In the rows, zero is written as 128.
One turn moves each row of this set onto another row. After a few examples, where does it send each row asked below?
q372: [134 135 142 125 146 125 149 136 173 111 155 153 127 142 103 121 149 120
 134 156 141 114 127 147 131 132 154 145 153  93 171]
q196: [159 125 133 134 144 111 154 137 150 123 123 147 133 111  92 119 134 114
 159 117 128 123 130  97 120 133 168 172 146 106 131]
q761: [135 145  98 110 154 147 153 116 154 120 124 110 132 129 141 118 113 113
 107 133 137 111 122 102 144 119 149 159 150  95 163]
q635: [138 145 112 113 154 149 177 119 153 124 132 103 125 132 142 130 120 113
 118 124 134 119 133  96 140 131 148 160 146  88 167]
q358: [113 115  96 119 143 136 142 116 142 127 132 135 150 162 106 118 158 102
 126 110 146  86 150 112 122 142 147 154 136 120 136]
q114: [113 119  93 118 136 131 137 113 135 127 130 140 143 150 102 122 154  97
 136 117 144  84 152 111 124 137 145 155 134 123 132]
q121: [125 133 116 131 148 130 172 121 168 115 135 129 157 145 113 120 166 115
 109 140 156  94 151 133 134 154 160 150 130 109 157]
q520: [143 136 113 109 158 154 167 109 162 120 122 102 131 123 136 122 114 113
 118 132 130 118 144  99 134 121 152 163 146  95 160]
q820: [156 117 102 112 157 127 165 120 153 128 124 121 143 133 112 127 118 118
 151 121 125 119 144  81 134 115 157 150 140  88 124]
q340: [156 138 131 123 147 111 149 133 142 119 125 143 113 123  95 136 117 121
 155 108 133 118 137  99 121 128 172 171 147 103 125]
q279: [156 122  97 110 160 129 173 121 153 128 127 126 124 137 109 141 123 118
 137 120 131 118 144  80 144 122 157 157 130  89 128]
q816: [164 112  97 106 162 131 164 118 157 136 116 137 136 132 112 126 131 108
 140 129 133 116 142  93 149 107 162 157 140  87 135]
q556: [128 133 108 134 141 122 170 110 167 112 139 126 152 135 112 127 167 118
 111 140 160  90 153 133 132 136 154 147 133 107 150]
q281: [154 135 127 128 140 107 141 132 157 129 115 138 123 122 104 129 116 130
 157 113 128 128 132 101 115 132 164 176 149  98 130]
q193: [123 107 118 104 140 133 108 131 150 130 143 146 118 159  95 123 140  99
 147 131 126 109 127 128 132 146 154 155 133 113 150]
q652: [131 129 133 129 139 125 148 134 166 118 159 135 129 138 105 126 148 118
 131 165 142 109 118 148 138 138 164 141 147  90 169]
q806: [133 125 139 123 143 124 142 136 166 113 160 141 131 148 100 121 143 120
 129 155 136 111 121 150 137 141 169 137 151  92 162]
q126: [116 118  95 114 141 131 141 119 143 120 130 136 149 162  98 120 149  96
 123 121 144  89 148 107 124 145 154 149 122 127 137]
q150: [161 112  98 123 161 131 168 119 153 133 127 136 138 130 107 132 138 120
 143 122 129 106 146  81 142 122 163 154 135  83 129]
q804: [119 127  91 115 148 140 139 114 143 129 132 140 147 165 102 122 150 104
 133 119 149  95 150 105 125 134 133 153 132 126 134]
q440: [128 147 111 136 151 133 170 108 165 109 146 134 156 136 113 120 164 120
 111 136 151  99 153 129 125 141 145 147 135 111 160]
q670: [138 160 150 124 138 133 157 134 143 115 126 122 114 123 126 125 115 117
 137 113 141 118 126 114 121 135 159 173 166 101 162]
q674: [131 149 139 129 142 138 158 135 155 116 118 122 118 121 127 119 110 128
 126 126 134 116 123 112 114 132 160 179 175 101 156]
q626: [158 130 135 132 139 116 138 136 147 118 116 141 121 119  95 134 129 121
 157 114 137 116 135  97 118 144 163 171 149 116 125]
q704: [125 132 136 123 146 123 143 138 164 121 152 146 132 142 108 114 153 117
 132 151 144 111 123 149 136 145 176 143 145  86 171]
q8: [129 119 115 109 148 129 109 137 151 131 148 157 118 158  94 125 136 100
 154 136 130 112 123 125 125 129 149 156 136 111 152]
q854: [121 116 122 109 131 133 111 130 143 136 142 146 116 152  95 124 138  97
 156 141 130 108 123 129 134 141 152 154 140 110 154]
q88: [133 136 118 133 144 123 163 109 169 113 142 127 155 143 112 121 165 120
 106 132 156  96 152 141 128 143 160 146 135 105 156]
q33: [132 155 140 129 131 136 139 140 147 110 129 118 116 123 131 119 111 112
 123 124 138 116 120 113 119 137 155 162 171 109 159]
q762: [131 157 145 132 129 129 148 133 153 109 119 119 126 119 120 111 119 123
 128 125 141 119 115 106 124 143 147 174 162 115 153]
q86: [121 116 121 101 136 123 108 131 146 128 139 150 120 162  92 116 139  98
 146 134 137 110 126 125 131 138 165 145 134 106 150]
q894: [144 138 109 113 147 150 162 113 163 129 131 110 125 133 143 121 123 111
 108 133 135 114 140 102 149 118 150 153 146  80 167]

q372 goes to q8
q126 goes to q121
And these:
q281 goes to q820
q193 goes to q358
q762 goes to q196
q340 goes to q279
q854 goes to q114
q33 goes to q626

One turn moves each row of this set onto another row. After a few examples, where does it send each row asked below?
q990: [ 96 131 127 131 137 104 129 130 138 142 123 109 112 113 152 126 136 122
 119 130 126 124 128 145 138 104 146 112 140 145 135 107 129 130 119 117
 124 127 118 128 142 139 143 144 151]
q481: [121 122 117 183 135 137  86 120 127 130 132 127 132 122 138 130 132 124
 153 129 118 137 126 134 114 129 119 118 114 114 114 140 118 133 134 131
 128 121 122 104 121 131 129 138 136]
q273: [104 122 102 108 126 125 124 135 120 147 122 110 118 108 142 115 126 124
 160 123 104 130 123 124 133 112 127 135 121 124 128 120 134 135 120 155
 129 130 141 159 130 102 116 114 119]
q351: [132 142 146 128 146 143 108 157 126 133 126 112 113 139 118 121 132 133
 139 118  81 139 127 131 113 143 132 125 144 131 142 133 113 125 140 138
 114 121 143 130 123 109 103 130 135]
q257: [136 147 134 136 164 107 126 107 137 134 153 108 154 127 145 136 129 104
 120 141 140 119 131 139 121 126 148 102 142 131 144 120 130 121 123 132
 131 122 131 143 135 128 126 123 127]
q612: [135 121 135 113 136 168  94 121 129 141 135 136 145 108 151 127 142 110
 142 122 105 159 126 125 135 113 134 113 139 102 126 120 142 130 117 118
 118 107 138 125 120 131 134 116 141]
q558: [128 119 106 159 124 153 104 131 131 126 115 119 109 136 144 146 136 157
 144 123 107 134 116 129 109 134 142 137 134 120 137 132 139 120 133 119
 134 135 127 109 133 147 118 145 117]
q891: [132 113 152 118 136 131 147 118 117 109 104 102 134 122 151 123 129 125
 148 129 107 124 126 145 127 118  98 130 139 116 108 118 126 121 127 131
 125 125 136 128 152 116 132 154 134]
q717: [124 129 131 137 148 162 110 135 132 119 129 134 133  91 133 130 127 139
 121 126 121 141 119 126 134 101 141 153 101 130 140 122 130 121 125 123
 125 113 151 138 118 116 131 111 133]
q913: [137 125 136 133 147 132 143 114 110 140 115 138 135 129 140 152 152 138
 161 145 134 118 112 143 112 112 134 111 103 121 103 130 122 130 126 143
 137 136 134 143 138 111 144 123 138]
q662: [126 145 120 118 135 124 137 122 121 109 152 111 131 121 130 137 125 118
 140 122 118 122 115 115 104 114 127 129 112 115 132 113 137 112 136 144
 147 137 119 157 128 107 124 149 102]
q636: [133 123 139 106 123 140 143 125 111 133 123 118 116 119 142 145 147 148
 127 121 132 137  99 122 126 119 135 121 138 137 117 110 103 120 145 138
 125  98 139 157 146 118 142 118 132]
q195: [126 139 136 122 128 140 116 141 109 164 142 113 125 127 127 136 156 132
 131 120 101 122 101 115 110 135 143 143 127 114 139 152 113 127 140 121
 131 130 152 136 121 133 131 125 165]
q821: [115 123 108 107 134 111 126 118 110 142 135 137 121 131 121 133 140 125
 139 111 104 145 155 111 111 153 127 127 124 129 135 131 129 128 142 135
 130 140 144 129 143 144 155 113 112]
q934: [139 150 124 127 135 126 107 132 131 137 157 115 152 134 137 106 134 115
 136 119 137 125 135 134 116 113 151 142 132 101 162 134 129 138 142 124
 136 146 160 131 137 135 130 127 108]
q3: [159 134 130 100 112 132 121 126 124 134 140 138 133 120 147 109 133 101
 151 130 118 113 115 132 132 136 137 129 121 123 129 115 141 142 137 138
 139 127 157 164 128 118 130 125 138]
q547: [127 125 127 125 150 134 155 118 123 149 129  99 137 124 147 126 124 105
 128 131 121 108 110 141 121 115 135 125 152 139 167 112 142 132 136 128
 127 113 133 130 144 143 140 153 134]
q309: [133 119 143 143 149 152 139 139 113 129 111 106 143 140 153 123 136 136
 110 117 135 126 119 122 123 111 141 130 149 125 142 115 106 120 138 118
 122 127 141 103 141 140 152 113 124]
q735: [126 128 119 111 114 127 126 136 133 117 141 119 109 130 157 126 164 130
 162 117 108 112 138 134 116 116 146 114 129 109 111 103 137 139 121 129
 155 132 124 144 131 133 132 148 143]
q299: [144 116 128 148 137 146  98 111 128 126 145 130 125 142 138 143 122 134
 130 119 121 133 112 129  93 139 134 145 132 109 132 152 148 135 135 116
 134 139 123 122 120 139 122 152 124]
q995: [129 121 150 103 142 136 136 129 123 119 148 117 131 118 143 127 131 138
 145 129 118 119 133 113 112 129 114 113 146 144  88 127 123 137 122 136
 111 123 130 142 118 123 124 110 144]
q447: [134 103 123 117 151 125 128 106 118 134 122 154 115 140 134 130 134 130
 137 118 131 165 151 126 130 121 125 144 127 123 136 107 117 145 143 152
 135 122 125 125 128 140 145 112 135]
q109: [130 126 128 170 120 148 100 116 127 111 120 115 126 120 130 127 132 114
 125 123 132 142 123 139 114 139 128 135 113 102 128 137 121 121 140 128
 137 115 150 115 141 144 145 150 134]
q940: [113 142  99 134 132 128 106 164 125 148 129 122 126 127 141  98 132 126
 138 113 110 124 131 132 134 100 143 119 130 117 151 123 134 153 135 117
 124 145 128 113 130 130 140 135 109]
q115: [129 122 159 139 159 133 115 135 132 150 140 129 141 146 128 128 122 141
 133 133 137 129 129 126 121  98 141 124 150 111 107 129 112 136 136 118
 103 141 127 108 125 134 148 115 130]
q290: [155 126 107 122 150 107 120 123 127 129 137 136 119 124 122 112 147 147
 146 112 114 119 141 121 141 134 118 144 130 127 143 117 115 146 172 130
 134 121 124 131 134 142 124 131 138]
q623: [141 112 116 131 144 114 136 117 125 131 122 141 148 110 129 138 124 138
 138 122 107 115 142  99 146 143 122 142 121 114 119 107 130 124 141 124
 120 128 141 121 127 153 149 109 125]
q34: [112 125 133 137 159 114 132 123 146 162 145 128 129 134 132 137 125 130
 157 143 121 107 135 150 109 110 162 118 139 141 135 117 137 146 113 129
 114 131 137 138 141 129 130 132 132]

q558 goes to q109
q735 goes to q891
And these:
q821 goes to q447
q273 goes to q636
q34 goes to q990
q717 goes to q195
q934 goes to q115

